In the data rows, zero lies at 7.5, halfway between 7 and 8.
Some points, each followed by its number:
[ 7  5  6  6  8  6  7  8  9 11  7  7  6  7  9  7  7  3  6  6  8] 0
[ 8  6  9  4  6 15  6 12  4 11  8  5  4  6  9  7  8  6  4  9  6] 1
[ 6  8 12  6  5  5  6  6 13  7  7  6  5  7 11  4  6  6  5 11  9] 2
[ 7  8  5  5  6  7  9  9  8  8  6 12  8  8  7  5  7  6  6  6  5] 3
[15  7  8 10 15 10  6  7  7  7  5  9 13 13  4 12 15  6  6  9  7] 4
[11  8  7  7  7  7  7  6  7  5  6  6  7  6  9  7  7  6  9  7  9] 5
[ 5  7  6  7  5  7  7  8  6  9 11  6  9  6  8  6  6  7  7  6  7] 6
[12  5 10  6  9  5  7  6 12  8  5  3  5 11  5 13  9  8  5  7 15] 7
[ 7 11  8  6  5  7  6  6  7  5  6  4  7  8  8  6  7  6  8  6  7] 8
[7 6 6 7 7 6 8 6 9 7 6 7 6 9 9 7 8 6 6 8 6] 9
[ 5  7  5  7  5  4  7  5 12  6  9  7 15  7  8  4  5  5 10 10  5] 10
[ 9  5  5 15 11  5  9  6  6 10  9 12 13 10  3  7  9 10  6  6  8] 11
[ 6  9  7  6  5  8  7  8  8  6  7  6  7  6  8  4  5  8  6 10  6] 12
[ 5  9  8  6  6  5  6  5  8  6 10  6  8 10  5  9  5  6  9  5  8] 13
[ 6 14 11  7  7 13  3  5 10 12  8  5  6 12  5  9  3  6  6  5  8] 14
[11  6  4 15 12  6 15  7  5 12  8 13 15 12  4  9  8 12  5  7  9] 15
[ 9  9  5  5  6  9  9 12  5  6  7 13  7  5  7  6  6  8  9  5  4] 16
[ 6  9  3  7  7  6  6  5  9  4  9 15  6  8 12  5  9  9 11 11  9] 17
Which three points above are nearest to each new point? Their numbers follow each, smallest number first.
[5 5 9 6 9 8 6 7 9 4 9 5 5 8 9 7 9 7 7 7 7] 5 8 9
[ 7  7 10  6  6  7  8  5  7  8  8  6  6 11  6 14  6  6  9  8  8] 8 9 13
[ 9  5  9  9 15  7  4  8  9  8  5 10 10  7  7 13 15  5  6 11  6] 0 4 9
[ 9  6  5  4  6  8 11  6  7  6  5 10  6  9 12  7  8  5  7 12  6] 3 5 9
[ 6  9  6  5  9 13 11 15  5  4  6  7  7  4  5  5  6 15 11  4  4] 3 12 16
[ 7  4  7  7 10  9  7  5  9  5  9  7  4 11 11  8 10  5  6  8  6] 0 5 9
